One turn moves every row onto another: examples first, then more rows asked
K670: [ -9.3,   9.9,  20.3,  31.1,  38.8,  13.9,   4.3,   3.8,  15.2, -15.5,
  48.8,  29.9,   9.8,  31.0,   5.2,   8.9,   3.7, -15.5, -19.1,  15.9,
  11.3,  10.3, -22.1, -20.3,   2.0]
K243: [ -5.6, -31.1,   0.7,  -6.9,  29.6,   1.7,  49.7,  -4.6,   8.0, -23.2,
   9.4,  16.5,  16.2,  17.3, -11.7,  37.3,  32.2,  -3.2, -48.4,  21.4,
 -23.2,   8.9,   6.4,   0.5, -16.2]
K94: [ 39.8, -35.7, -28.7,  -5.4,  25.1, -14.8,  23.6, -12.6,   6.9,  33.0,
  12.1,  -4.2,  23.2,  -8.4,  -3.9,  18.0,  -3.6, -11.8, -28.1,  29.0,
  -8.4,  -4.7,  -7.5, -10.4,  27.6]
K440: [  4.1, -16.3, -10.5, -17.1,  37.3,  -5.0,  34.4,   9.4,  18.1, -29.5,
  23.9,  16.0,  18.1,   0.1, -12.7,  37.5,  24.6,  11.9, -40.7,  34.5,
 -28.7,  12.5,  -2.0,  13.5,   1.4]
K622: [  4.1, -21.8,   5.2,   8.5,  10.0,  33.7,  20.2,  -0.7,  27.4, -12.9,
  -7.2,  -2.5,  22.2, -32.9, -12.2,   6.1,  -7.5,  19.0,   2.7,  -6.9,
  -9.1,   5.7,   0.0, -61.0, -12.5]
K435: [ 33.5, -19.7,  -1.0,  -7.4,  27.0, -21.2,  31.8,  -8.1,  11.7,  30.1,
   2.4,   8.9,  -4.1,   2.2,   0.3,  19.5,   0.9, -11.1, -22.8,  46.3,
  -7.3,  -0.7, -35.8,  -5.3,  24.8]
K385: [ 22.5, -33.0,   7.0,  -5.2,  15.4,  34.6,  24.9,  10.7,  32.7,  -6.1,
   4.5,  -1.4,  22.5, -20.3,   2.7,  44.5,  -7.9,  20.6,   0.0,  17.7,
  -0.8,   3.3,   1.9, -61.6,  -7.0]
K549: [ 30.9, -33.8, -27.9,  -1.7,   0.5,  -8.2,  18.9, -10.9, -12.8,  11.1,
  -1.2,  15.5,   1.9, -13.0,   8.5,  -9.1, -15.6,   9.8,  -6.1, -26.5,
  41.8, -29.0,  -8.0,  -2.2,   0.4]
K931: [  5.0,  -6.9,  31.7, -21.9, -16.3,  -0.5,  -5.9,  15.2, -18.9, -12.6,
   0.6,  23.0, -31.4,   3.8,  11.7,  18.2,  17.2,  27.9,   1.6,  -3.3,
  22.4, -34.3,  23.8, -17.4,  -5.0]
K540: [ 12.6,  22.1,   3.3, -10.6,   1.9, -11.7,  -4.8,  -7.2,  39.3,   0.3,
  -2.0,  32.8,  23.9,  12.2,   9.5,  -1.3,  18.7,  24.7,   2.3, -19.2,
 -29.6,  -9.8,  14.1, -31.5, -39.2]
K483: [ 10.6,  -1.3,  16.2, -12.6, -17.5,   0.4, -13.2,  24.3, -38.5,   0.0,
   6.0,  21.4, -29.9,   6.1,  16.5,  16.7,  -1.5,  10.9, -17.6,  -8.9,
  21.5, -28.8,  17.7,  -0.6,   2.3]
K946: [ 34.6, -25.6, -25.0, -12.6,  -8.9,   8.4,  28.5, -19.5,  -2.4,  19.7,
  -6.2,  23.5,  17.9, -13.9,  -8.2,  15.7, -21.0,  -3.7,  -7.4,  -9.7,
  47.9,  -5.4,  -0.2,   0.2, -16.2]
K471: [ -2.0,   8.5,   5.7,  29.1,  26.5,  13.5,  -8.7,   8.1,  12.8,   0.8,
  35.4,  12.1,  24.5,  32.6,  10.7,  17.6,  15.0, -19.3,  -9.2,  -8.7,
   2.1,  18.8, -35.4, -27.6,  28.2]
K525: [-30.7,   3.4,  -5.3,  -5.5,  23.3, -10.5, -37.9,  14.8,   3.6,  -2.0,
  10.7,  10.0,  41.3,  -0.7,  42.0,  15.0, -14.8,   7.9,  -6.1,   1.4,
  15.3,  -1.4,  -5.9, -20.8,  13.3]
K68: [-10.4,  21.5,  -7.5,  -7.4,   5.5, -14.5,  14.1,  34.9,   9.2,   2.8,
  33.1,  29.7,  -0.4,  28.0, -19.0,  43.9,   6.8,  14.9,  32.0,  19.0,
 -18.5,   3.2,   6.3,  11.4, -23.5]
K856: [-11.9,  10.6,  -1.4,   1.0,   0.5, -14.3,  16.0,  19.5,  10.0, -26.3,
  39.4,  31.7, -16.5,  15.0, -29.8,  51.8,   8.8,  17.3,  17.3,   3.8,
 -26.6, -11.8,  14.0,   3.3, -15.2]
K115: [-24.1,  -7.1, -19.2,   1.8,  27.7,  -3.9, -17.3,  11.3, -16.0,  19.6,
   2.0,  10.9,  52.3,   6.9,  32.0,  10.2, -26.3,  30.4, -14.0,  12.0,
  10.2, -15.9,   3.4, -10.2,  -2.1]
K234: [-14.7, -27.8,  14.8,  20.6,   6.2,  34.0,  10.2,   3.8,   3.1,   4.0,
   2.9, -15.2,  19.8,  22.4, -15.9,  23.4,  20.7,  19.3,  32.8, -24.7,
 -11.2,  -3.4, -25.2, -25.0,  11.9]
K875: [ -4.8, -43.8,  22.0,  -7.1,  15.2,  19.9,   9.1,   2.9,  -8.3,  13.9,
  17.6, -18.8,   7.0,  36.3,   3.7,   7.6,  31.3,  11.8,  28.2, -28.4,
   2.8, -13.3, -19.8, -17.2,  -2.2]
K757: [-18.0, -13.4, -11.6, -17.7,  12.9, -11.5,  42.7,   0.7,  23.7, -24.6,
   5.2,  26.1,  11.4,  16.9,  -1.7,  28.9,  26.7,  -3.9, -41.2,  24.5,
 -27.4,   2.3,  23.5,  14.3,  -8.3]
K636: [ 18.9, -30.8, -22.6,  17.2,  -3.9,   5.6,  28.2,  -2.8, -10.9,  22.3,
   2.6,  23.9,  14.2,   1.7,   5.1,   3.5, -18.3, -11.1,   2.5, -18.2,
  53.9, -15.4,   0.1,   0.9, -16.1]
K990: [-10.2,  11.2,   5.2, -25.2,  18.4,  -9.7, -21.8, -12.2,  26.4, -15.8,
  -5.3,  12.2,  34.3, -10.3,   8.6,  -3.7,   7.1,  17.1,  -8.9, -15.1,
 -30.7,   4.1,   1.9, -28.8, -35.2]
K496: [-10.5,   7.8,  -0.3, -15.4,  -5.3, -13.6,  34.8,  39.2,   0.0,   7.8,
  36.8,  22.7, -17.1,   8.6, -26.0,  37.6,  18.3,  20.5,  33.5,   0.2,
 -10.1,   4.9,   9.3,   1.7, -16.1]
K136: [ 14.3,   0.2,  20.7,  -9.5, -20.9,  -4.2, -17.5,  18.7,  -7.7,  -4.9,
  21.1,  25.9, -21.7,  -2.6,   2.1,   9.7,  17.5,  16.8,  17.2, -15.7,
  28.1, -33.0,  22.9,   8.6,   4.0]
K262: [ 46.2, -12.8, -17.3, -23.4,  26.0, -18.4,  19.8,  -3.5,  10.0,  36.8,
  -1.4,   5.9,   9.1,  -1.1,  11.3,   5.1,  -3.1,  -0.5, -23.1,  43.7,
  -3.1,  -0.1, -15.8, -26.9,  18.7]

K68 goes to K931
K483 goes to K946
K385 goes to K670
And these:
K440 goes to K856
K471 goes to K990

One turn moves every row onto another: examples first, then more rows asked
K486: [-18.5, -29.7,  -9.7,   0.3,  -6.1,  18.4, -12.2,  17.5,  32.3,  26.5,
 -13.4,  31.2, -19.6,   0.9, -10.1, -27.8,  21.8,  10.1]
K921: [-55.9, -12.0,  -1.6,  13.8, -27.8,  51.0, -16.0,  18.7,   7.9,  35.3,
  -2.8,  -1.1, -38.5,  -1.8, -32.2,   8.3,   3.3, -21.2]
K763: [-41.7, -34.8,  47.1, -18.3, -34.5,  18.0,  27.9,   2.2,   2.2,  48.0,
  -5.5,  -8.7,  -1.1, -30.5,  -0.7,  -5.5,   8.0,   5.0]
K707: [-29.3, -23.6,  -1.0,  25.9,  -8.2,  32.9,  -8.0,  35.0, -13.5,  35.2,
  29.1,  10.4, -41.1,  -0.2,  10.1,  19.8,  22.1,  20.7]
K228: [-10.7, -19.5, -15.0,   5.8,   8.4,  36.1,  28.3,   6.6,  34.3,  15.3,
   5.4, -15.3, -38.7,   5.4,  -2.8,   0.7, -28.2, -35.1]
K212: [-27.8, -16.0,  23.3,  33.8,  -4.9,  48.1,  15.2, -13.1, -18.2,  25.9,
  24.1,  23.8, -47.4, -21.8,   4.3,  -8.9,  -9.0,  19.3]
K987: [ -9.7, -20.8, -12.2, -19.3, -21.1,  15.7,  15.5,  10.6, -10.2,  56.0,
   3.3, -27.4, -33.9,  -5.6, -45.8, -11.7,  -0.2,  24.2]
K255: [  6.1, -41.4,  -0.7,  -3.1,  -9.8,  28.3,   0.3,  -8.8,   0.3,  -8.6,
  22.0, -15.5, -10.6,  -0.3,  -8.9,  31.0,  -6.7, -17.8]
K877: [-10.1,   4.0,   5.4, -15.1,  29.6,  57.7,  35.5,   5.5,  -7.2,  30.1,
   0.5,   0.2,  -8.8, -42.8,   3.0, -22.2,  44.6,   2.2]
K813: [ -6.1,  11.6,  27.2,  -3.5,  14.7,  12.0,  27.1,   2.0,  -6.5,  12.7,
  -2.5, -22.0, -59.8, -38.9, -29.1, -19.6,  35.0, -14.0]
K928: [-19.8,  -6.5,   5.3,   0.1,  30.5,  23.2,   7.7,   3.6, -12.3,   1.3,
   4.6, -21.5, -17.6,  -9.2,  14.7, -50.5,   0.8,   3.7]
K619: [-15.4, -15.7,  13.3, -16.9, -18.6,  39.5,  49.8,   8.3,   5.0,   5.7,
 -28.2, -27.2, -51.6, -37.9,   5.7,  15.1,   8.0, -23.3]
K130: [-15.4,  -7.6,  35.8,   5.5,  -1.4,  49.9,  17.1,   6.6,  19.0,   0.1,
 -20.7, -17.1, -14.7, -45.4,  25.0, -18.4,  -4.2,  -1.5]
K671: [ 15.5, -21.9,  41.5,  -3.1,  29.1,  37.0,  18.2,   9.3,  10.4,  21.4,
   8.8, -25.3, -37.1, -50.0, -29.0,   8.9,  -7.4, -11.2]
K785: [-27.5, -13.1,   1.3, -22.6,  10.7,  17.0,  -6.7, -23.5, -37.0,  16.6,
  -8.6,  30.1, -47.8, -16.0, -11.0,  -4.6,  27.5,  -4.3]
K330: [ -7.9,   1.4,  19.5,   5.1,  26.0,  21.4,  13.9, -15.1,  14.2,  43.2,
  37.5,  18.2, -39.3,  19.4, -11.9,  -8.4,  15.8, -22.2]
K16: [-35.3, -24.3,  27.5,  -4.1,  14.2,  25.2,  16.8,  19.9, -25.0,   7.9,
 -27.4, -42.9, -25.6,  10.7, -25.2,   5.9,   1.6, -25.1]
K988: [-12.0,  11.5,  40.6, -31.5,  23.4,  43.6,  38.6,  35.8,  -7.9,  47.9,
  -4.0, -15.0, -22.1,   2.2,  -6.0,  -8.2, -14.0, -13.5]
K448: [-18.0,  -1.3,   6.6,   5.8,  22.9,  44.5, -16.7,  39.8,  -6.8,  18.0,
  -2.6, -25.7, -20.7, -24.5, -24.4, -10.3,  51.2,   1.3]
K150: [-12.8,  -3.3,  23.0,  -3.7,   5.0,  -0.1,   1.2,  26.2, -25.9,  45.8,
  17.4,   4.9,   7.5, -34.3,  -3.2, -16.0,  19.8, -11.5]
K103: [-34.1, -27.5,  18.0, -32.5,  24.7,  34.5, -23.7, -19.8,   7.2,  17.8,
  37.9,   8.5, -33.2, -12.2, -10.8,  15.3,  17.3,   8.1]
K936: [  8.5,  -6.7,  21.0, -37.6,   8.5,  72.6,  17.7, -15.1,   4.4,   8.4,
  10.9,  -4.4, -35.6,  -5.9, -21.7,   9.9,  22.3, -36.9]
K322: [  2.3, -28.2,  35.4, -19.0,  14.3,   3.9,  -0.9,  19.3, -14.4,  27.3,
 -26.0,   7.8, -39.5, -30.1, -31.6,   4.4,   2.5,  29.1]
K862: [-25.3, -23.1,  19.9,  22.0,  15.8,  37.7,  21.4,   6.9,   6.0,  71.5,
  12.2, -26.2, -34.8, -34.1,  24.2, -10.4,   5.2, -10.7]
K122: [-26.8, -42.9,  43.8,  20.3,  -7.7,  59.3,  36.2,  20.1,   9.7,  27.7,
  13.8,  -7.1, -34.1,  23.6,   3.6,  13.0,  10.2, -11.3]
K814: [-23.9, -21.2,  13.5, -49.5,   1.5,  22.6,   6.6,  -8.2, -35.2,  29.5,
   0.1, -21.3,  -1.3,   6.4,  -9.5,   6.8, -16.7,  -5.5]
K502: [ -9.1,  20.7,   7.6, -16.1,  -0.7,  34.1,  30.3,  16.8,   8.1,  49.2,
  18.8, -33.5, -41.0, -28.1,  17.4,   8.7,   5.6,  27.9]
K39: [-11.9, -23.9,   9.4, -22.5,  12.2,  36.2,  59.2,  -4.5,   0.7,   2.8,
  -6.0,  20.4, -39.2,  -9.7, -11.7,  34.4,  32.1,  -7.4]
K530: [-29.7, -71.4,  12.9, -14.2, -33.5,  41.6,  10.2,   6.9,  -6.7,  18.3,
   8.7,  -4.1, -14.1, -13.2, -13.5,  17.0,  30.6, -13.4]
K527: [  0.1, -27.3,  21.4, -20.1, -28.1,  28.4,   8.3,  36.0,  -0.8,  60.9,
 -21.8,  -9.3, -11.9,   4.7,  14.2,  18.8,   8.5,  12.8]
K311: [-20.5,  -4.2,  41.5, -45.1, -15.6,  25.4, -17.4,  21.0,  -6.2,   7.2,
 -14.3, -13.7, -38.3, -25.0, -36.4,   3.8,   1.8, -13.9]
K495: [ 10.6, -19.4,  26.6,   0.7, -37.4,  64.4,  23.1,   7.9,  -4.3,  24.4,
  20.4,  13.6, -27.7,  10.9, -20.3,  15.6,  -3.5,  17.3]
K475: [-10.9, -26.1, -12.6, -33.3, -12.1,  50.7,  26.2,  39.9, -10.6,  19.0,
  -5.9, -10.5,   0.0,  -9.2, -36.9, -19.4,   1.6, -12.4]
K702: [-37.1, -11.5, -27.4, -12.9,   6.9,  32.3,   0.3,   3.7,  14.3,  69.9,
   4.9,  19.9, -41.9, -19.5, -10.7,  14.6,  -0.1,   4.4]
K108: [-34.6, -29.1,   2.4,  -1.5,  31.4,  59.7,  21.1,   4.9,  11.8,  25.4,
 -15.2,  25.5, -53.3,  -8.7, -18.1, -19.8,  25.2,  27.5]
K839: [  3.3, -20.4,  30.4,  -2.6,  -3.5,  27.4,  26.6, -20.2,  39.0,  24.9,
 -10.8,   1.9,  -6.4,   8.0,  22.3,  11.2,  13.2, -19.5]
K613: [-21.6, -13.9,   0.6,  -4.2,  26.5,  54.4,  18.1,   4.6,   0.2,  16.3,
  10.2, -21.4, -70.8,   1.7,  27.7,   2.8,  22.9,  24.4]
K481: [-10.9,   9.3,  16.5,  34.4, -12.4,  32.2,  13.9,   0.0,  18.3,   9.7,
 -11.3, -14.8, -40.6,  24.3,   3.6,  -3.2,  32.4,  -8.7]
K845: [-22.5,  -3.8,  13.2, -15.6,  -6.7,  37.0,   8.6,  23.8,   4.0,  22.6,
  -5.6,  54.4, -21.6,  -3.7,  -4.7,  25.7,  -0.4, -28.5]
K312: [-23.1, -23.5,  16.1, -30.0, -13.4,  19.1, -28.3,  -5.7,   9.5,  40.3,
  10.7, -25.7, -46.8, -20.4, -15.7, -22.5,  32.2,  22.6]

K108 goes to K987
K785 goes to K527
K707 goes to K311
And these:
K502 goes to K103
K150 goes to K845
K212 goes to K322
K839 goes to K877
K486 goes to K475
K481 goes to K448
K619 goes to K613

